[ 49  11  30  -8   2   9   8   3  67 -10 -31  37 -55   1  -2  27  14 -47
   6  10 -22   0   4 -21  21  -4  21  15   2 -23  11  20  19 -14  25  35
 -10   2  -6  16  13   9  35  30  24  23  -9  -5 -20  27  16  15  19 -13
  22  29] -> M
[-30 -12 -24 -35 -42 -64 -28 -39 -33 -79 -95 -27 -93  -1 -41   3 -36 -95
 -26 -34 -84 -28   4 -17 -18 -25   2 -42 -26 -97 -21  13 -27 -26   4  12
 -20  -3 -43  -4  -3 -32 -38 -69   8   0 -14 -19  18 -21   2   3   6   2
  -5  -8] -> V
[-19  16   4  26   7  16  25 -10  24 -14  -5  -2 -26  38  -1  37  10   8
  17  54  12  -7  19 -17  32  50 -16  -4  -4   1  26  28   7   3  21 -17
   0  -2  -4  33  -6  49  10  12  22 -10  13  28 -26   9  -2  25   2  30
  -8  16] -> G
[  3   0  -6  30  10  28  47   4   4  19  13   5   3 -13  15 -10  23  24
  26 -11   0   9   4  63   5   2 -11  15  28   3  26   1 -24   3 -17  -9
   4 -14  -7 -34 -23  11  -9  23 -12   4  15  19 -10  -5  -8  19   2   6
 -29  16] -> B
[ 37  11  30  -7   2 -14  -7  -2 -16  50   0  38  -6  54  -8   2  16  25
   3  -5  16 -17 -26 -10  28  10  12  49   9  28  -2  -4  21  10  26  -4
  25  32  -2  19  24   8  -4  30 -17  17   7 -26 -10 -19   7  33  22  26
   4  16] -> D
[  17   11  -40   37   31   22   47   30 -103  -37  -76  -77  -20  -19
   30  -48   15  -43   78 -104  -57   -3  -22  -45   14   48  -32   22
   14  -34   22  -18    5   32  -16  -35   29  -25  -19  -41  -12   36
 -109   13   19  -33   -7   64  -26    9   -1   25  -79  -24   22  -29] -> J
order: [ 16  -8  30   2  25  -2   9 -26  28  13 -10  22  12  10  49  -6  33  -4
  -2   0 -17  21   3   7  28  26   1  -4  -4 -16  50  32 -17  19  -7  12
  54  17   8  10  37  -1  38 -26  -2  -5 -14  24 -10  25  16   7  26   4
  16 -19]	G
rest: [11 30 -8  2]	[  9   8   3  67 -10 -31  37 -55   1  -2  27  14 -47   6  10 -22   0   4
 -21  21  -4  21  15   2 -23  11  20  19 -14  25  35 -10   2  -6  16  13
   9  35  30  24  23  -9  -5 -20  27  16  15  19 -13  22  29]
asked: [-19  16   4  26   7  16  25 -10  24 -14  -5  -2 -26  38  -1  37  10   8
  17  54  12  -7  19 -17  32  50 -16  -4  -4   1  26  28   7   3  21 -17
   0  -2  -4  33  -6  49  10  12  22 -10  13  28 -26   9  -2  25   2  30
  -8  16]	G
rest: [-26   9  -2  25]	[ 2 30 -8 16]

[ 14 -26   2 -10  -3 -34   7 -48  36]  L
[  79  -23  -30  -22   53 -111    5  -85   37]  Q
[-91 -12   7 -12 -91  68 -24  39 -45]  A
[  58  -26  -34  -27   36 -100   -4  -79   23]  E
[-19  15 -28 -10   0   3 -28  31 -58]  W
again W: 	[-28]
asked: [ 14 -26   2 -10  -3 -34   7 -48  36]	L

[ 79  67 -64  31 -33  44] : S
[47 29 16 25  7 21] : X
[-49  36 -48 -51 -11   5] : Y
[-49  37 -25  14 -42  26] : Z
[ 66 -33 -64  79  44  31] : F
[-49  37 -15  18 -15 118] : H
rest: [ 18 -15]	[118]
again H: 	[-15]
order: [ 31  66 -33 -64  79  44]	F

